Look-ups in named tables: a row name and a column name give one cell, copied from the table.

mabod:
|  | gop | zot | tosef | fesepes | dema | deg | susug | doseda |
|---|---|---|---|---|---|---|---|---|
| kov | 3194 | 2351 | 5852 | -2736 | -2025 | 35 | -2600 | -3310 |
| kiz | -2953 | 1379 | -2053 | 5797 | 188 | 392 | 886 | 1192 |
| rilam | 2848 | -4 | -1722 | -2568 | 3162 | -802 | 4224 | -89 |
| tir | -6702 | -296 | -1881 | 3633 | -716 | 2018 | -305 | -264 |
| runifel | 2214 | 961 | -90 | 1115 | 1627 | 6307 | 3869 | 4909 |
| vupi | 5268 | -2822 | 2648 | -643 | 1019 | -4170 | -2985 | 2218 |
| kotiz | 2617 | 915 | -514 | 2728 | 2975 | 3618 | 371 | 4880 |
| rofeli | 2758 | 3040 | -151 | -2521 | 971 | 1226 | 1159 | -239 |
| nam | -475 | 1710 | -622 | 2673 | -2075 | -586 | 454 | 5346 |
| rul | 2816 | 2415 | 1078 | 1080 | -1180 | 2608 | 2129 | -2025 |
| vovovip | -5753 | -594 | -1938 | 4735 | -1102 | 1841 | 302 | -452 |

What is the gop of kov in mabod?
3194
What is the susug of rofeli in mabod?
1159
What is the deg of tir in mabod?
2018
What is the zot of tir in mabod?
-296
What is the deg of rilam in mabod?
-802
What is the fesepes of nam in mabod?
2673
What is the fesepes of kov in mabod?
-2736
What is the gop of rul in mabod?
2816
What is the zot of vovovip in mabod?
-594
What is the dema of kiz in mabod?
188
What is the dema of nam in mabod?
-2075
Which row has the largest gop? vupi

radadu
         modogu  munove  dizari  vuvele  sakovot  gudubo  vik  ref
pinodo      607     551     441     657      597     192  606  806
dudi        547     424     455     717      529     505  507  551
zep         610     468     452     698      575     359  550  669
zave        607     679     475     655      597     225  714  817
tabe        607     679     476     654      598     226  715  816
milubor     621     500     446     684      594     270  573  735
felozo      546     425     454     717      529     503  507  553
tam         621     497     447     685      593     278  571  730
votofaf     595     599     451     644      593     194  642  826

vuvele of tam = 685
ref of votofaf = 826
modogu of pinodo = 607
modogu of zave = 607
dizari of votofaf = 451
gudubo of tabe = 226
ref of milubor = 735
vik of dudi = 507
vuvele of tabe = 654
vik of zave = 714
modogu of tabe = 607

goguv =
,seb,gunapeb,nebobo,sif,vumipiv,dogi,kulog
lilavi,1.61,5.59,3.02,6.31,2.81,3.67,3.35
zorira,4.78,2.34,3.55,1.10,3.88,5.06,2.37
rufunil,3.79,2.69,1.67,5.01,2.53,5.23,3.23
pokas,4.51,1.72,2.40,3.40,3.64,4.73,3.77
gebo,4.97,5.27,8.30,3.80,5.87,0.07,4.63
bim,1.98,6.81,4.33,6.11,3.58,2.87,3.80
sel,4.23,4.94,6.48,4.26,4.60,1.99,3.78
pudevet,4.35,5.73,5.58,6.42,4.71,2.15,5.61
bis,1.89,6.27,4.00,5.56,3.71,2.51,3.84
mup,4.23,2.89,3.49,1.71,3.92,4.93,3.23
mab,1.56,5.89,3.38,6.16,2.88,3.78,2.92
zogune,3.76,3.88,3.09,4.36,3.41,4.15,3.59

sif of rufunil = 5.01
seb of mup = 4.23
vumipiv of mup = 3.92
nebobo of zorira = 3.55
gunapeb of gebo = 5.27
dogi of lilavi = 3.67
vumipiv of zorira = 3.88
vumipiv of rufunil = 2.53
sif of mab = 6.16
kulog of pokas = 3.77

Table kemaz
         vepok  bosuk  nes  ripiver
botepi     -74     70  -74      -73
velus       63    -80  -75       68
melu       -76     66  -72      -67
nomabu      76     72   73       78
lenonu     -86     59   72       75
vetifon     70     75   67       61
neb         54     55   72       72
pafolor    -65     74  -71      -63
gemiz       65     70  -77      -84
nizefu      60     67   66       56
vitapi      64     64  -74      -74
tosof      -68     74  -73      -70
gup         68    -71   66       57
raz         63     68  -77      -84

What is the vepok of neb in kemaz? 54
What is the nes of nizefu in kemaz? 66
What is the vepok of lenonu in kemaz? -86
What is the ripiver of velus in kemaz? 68
What is the vepok of raz in kemaz? 63
What is the ripiver of lenonu in kemaz? 75
What is the nes of botepi in kemaz? -74
What is the nes of vitapi in kemaz? -74
What is the ripiver of vetifon in kemaz? 61
What is the bosuk of botepi in kemaz? 70
What is the bosuk of pafolor in kemaz? 74
Row with the largest nes: nomabu

zat =
        gipab  dedipiv  koto  dip  nadedi  kos
nagu       59       40    46   51      60   61
saloro     47       47    41   44      41   45
vegina     36       55    46   43      35   24
takiva     70       53    50   56      66   31
tadav      66       45    49   62      74   47

What is the gipab of takiva in zat? 70
What is the dedipiv of saloro in zat? 47
What is the dedipiv of takiva in zat? 53
What is the koto of nagu in zat? 46
What is the nadedi of saloro in zat? 41
What is the dedipiv of vegina in zat? 55
What is the gipab of nagu in zat? 59

velum:
,penav,pir,gat,lodob,tevunoz,kup,nat,korebu,pobi
pugusom,59,70,85,67,37,52,30,21,74
fuminin,37,51,31,21,74,59,69,85,67
mival,65,63,84,75,41,46,43,13,65
dubuzi,82,78,45,42,48,11,58,69,59
fid,58,82,80,48,40,51,12,53,71
zotin,12,49,72,58,81,80,50,39,50
guvova,70,86,67,36,52,30,22,74,59
runog,57,81,81,51,39,52,13,48,73
nonod,76,57,76,83,58,37,55,19,37

tevunoz of fuminin is 74
kup of dubuzi is 11
pir of mival is 63
penav of pugusom is 59
kup of fid is 51
lodob of dubuzi is 42
gat of guvova is 67

lotolav =
,zove,lofa
povazuk,7247,7727
sov,3990,1623
nez,4710,5640
zelali,5229,3985
sopuma,3023,3341
vome,5089,6012
dit,9412,8538

lofa of nez = 5640
zove of sov = 3990
zove of dit = 9412
lofa of dit = 8538
lofa of sopuma = 3341
lofa of povazuk = 7727
zove of nez = 4710
lofa of sov = 1623
zove of povazuk = 7247
zove of sopuma = 3023
lofa of zelali = 3985
lofa of vome = 6012
zove of zelali = 5229
zove of vome = 5089
Row with the largest lofa: dit

gad
|  | zup | rozap | koz | lurefis | ledubek |
|---|---|---|---|---|---|
| kesor | 159 | 182 | 195 | 219 | 206 |
| fupupid | 117 | 186 | 178 | 193 | 169 |
| muv | 26 | 217 | 114 | 57 | 24 |

muv, koz: 114
fupupid, lurefis: 193
kesor, koz: 195
fupupid, koz: 178
kesor, lurefis: 219
muv, zup: 26
kesor, zup: 159
fupupid, zup: 117
fupupid, ledubek: 169
muv, rozap: 217
fupupid, rozap: 186
muv, ledubek: 24

teno.tsv
	fode	faz	kulosug	das	gis	piz
gunopo	0.638	0.477	0.571	0.560	0.178	0.461
kevova	0.492	0.250	0.520	0.621	0.343	0.493
fodover	0.518	0.421	0.491	0.532	0.282	0.570
lefa	0.678	0.496	0.538	0.549	0.349	0.641
buv	0.357	0.598	0.464	0.578	0.725	0.259
gusup	0.678	0.515	0.505	0.620	0.401	0.500
gobad	0.630	0.703	0.477	0.557	0.560	0.483
gavu	0.593	0.783	0.418	0.563	0.613	0.405
pama	0.529	0.448	0.457	0.523	0.243	0.601
muz	0.463	0.331	0.599	0.619	0.494	0.326

pama, gis => 0.243
kevova, faz => 0.250
lefa, das => 0.549
gusup, piz => 0.500
buv, kulosug => 0.464
muz, kulosug => 0.599
buv, fode => 0.357
lefa, piz => 0.641
gunopo, fode => 0.638
Which row has the largest das? kevova

